Each row has a name. Each question is about the rows just above it.

[-19.7   5.5  27.2 -43.9  35.5 -31.6 -29.1 -17.3 -60.3  13.5 -47.6  -7.8
 -24.3  -1.3  10.3 -69.4  -0.9 -29.4  -2.7   1.1  13.6 -22.4 -38.6] = J613
[-60.2 -10.6  17.7 -29.6  80.8  47.1 -26.7  17.7  11.7  64.1 -36.0  34.4
  45.9 -44.3  59.7 -78.0  -4.4 -78.8 -72.9  -7.6  30.5 -18.1  17.7] = J729
[ 20.6  12.2  42.9 -15.8  13.4  36.9 -53.3  23.8  -2.3  -1.6  70.4   6.1
 -26.1  20.6  60.1 -28.5  23.0  68.0  28.9 -26.2  45.6  22.7  -8.2] = J919
Times [13.4] occurs in J613: : 0
Count of [17.6] in J729: : 0
Times [-26.2] occurs in J919: : 1

[-20.2  28.7  17.1  -9.5  33.2  -7.3  35.7  18.2  90.8 -23.8 -19.1 -63.8
  67.7 -38.6 -26.8  20.3  45.9  17.6 -22.8  36.7 -20.3 -13.4 -57.4 -20.6
  55.5  34.0  19.9 -54.4  -6.0 -18.8 -29.9 -11.3] -> J550
[-39.3 -36.7  26.3   2.2   1.3 -17.8   4.7  -4.7   4.7  16.0 -11.3   4.7
 -11.5 -19.8 -25.7   9.8 -12.5  24.3  65.2  53.6  41.7  -2.3  76.1   7.6
   4.7  30.8   5.9  -9.9 -37.3 -23.0  10.3 -12.0] -> J760
[-37.1  32.0  -8.9  14.0  47.5  14.8  34.7  -8.6  78.0  17.2 -28.4 -43.8
  39.9 -43.6   2.3  21.1  42.2  -2.1  18.9   6.2 -25.2   5.7 -15.7   2.6
  24.9  45.9   6.3 -32.7  22.0  -5.9  -6.3 -12.3] -> J587
[-18.9  23.4  18.7  -2.7  34.0 -16.0  46.6  20.9  90.5 -23.7 -21.6 -67.8
  62.3 -40.0 -22.8  17.5  53.9  13.2 -20.8  34.6 -18.7 -15.6 -65.5 -13.0
  44.7  30.9   5.8 -51.8  -8.4 -29.3 -28.3  -8.6] -> J866
[-23.2  25.5  16.1  -6.8  33.7  -8.4  39.0  24.0  94.2 -21.4 -12.7 -65.4
  65.1 -38.0 -21.1  18.3 -65.4  12.8 -20.6  41.6 -12.6  -7.4 -63.3 -23.4
  44.6  32.1  16.2 -54.2 -10.5 -25.8 -26.3  -2.0] -> J763
[-39.3 -36.7  26.3   5.9   1.3 -17.8 -26.1  -4.7  19.8  16.0 -11.3 -10.0
 -11.5 -19.8 -25.7  19.4 -12.5  24.3  58.4  53.6  -2.3  -2.3  76.1   5.9
   4.7  30.8   5.9 -29.5 -37.3 -23.0  10.3   5.9] -> J482
Count of [5.9] in J482: : 4
How many times does J760 hold [4.7]? : 4
Times [65.1] occurs in J763: : 1

[-13.8  -0.3 -64.9  -0.3 -24.9 -20.0  -0.3 -64.6]  J41
[-13.8 -64.6 -13.8 -13.8 -64.6 -64.6 -13.8 -64.6]  J212
[-10.9 -55.3 -75.0 -15.5  27.3  -6.7  26.4  10.6]  J522
[ 13.9  -0.3  53.3  13.9 -24.9 -18.1 -18.8  53.3]  J722
[ 19.6  31.2  68.9   8.0  11.7  23.7 -46.3  40.5]  J158
[-46.9 -52.4  -7.4 -49.7 -13.9  -6.5  40.7  27.4]  J369
[-10.9 -55.3  14.0 -15.5   0.2   0.8 -23.4  44.5]  J573
Times [-64.6] occurs in J212: : 4
Times [-0.2] occurs in J41: : 0
Count of [13.9] in J722: : 2
Count of [-13.8] in J212: : 4

[-38.1  -3.0  27.3  62.3  31.1  25.0 -36.9 -18.9 -31.5  81.6] -> J397
[-67.8  26.7  -8.0  45.6  26.7  55.7   8.9  45.6 -41.8 -41.8] -> J163
[ 45.7   2.4  18.4   0.0   0.5 -23.1  23.1 -13.7 -13.7  22.0] -> J355
Count of [-41.8] in J163: : 2
How many times does J163 hold [45.6]? : 2
Times [-13.7] occurs in J355: : 2

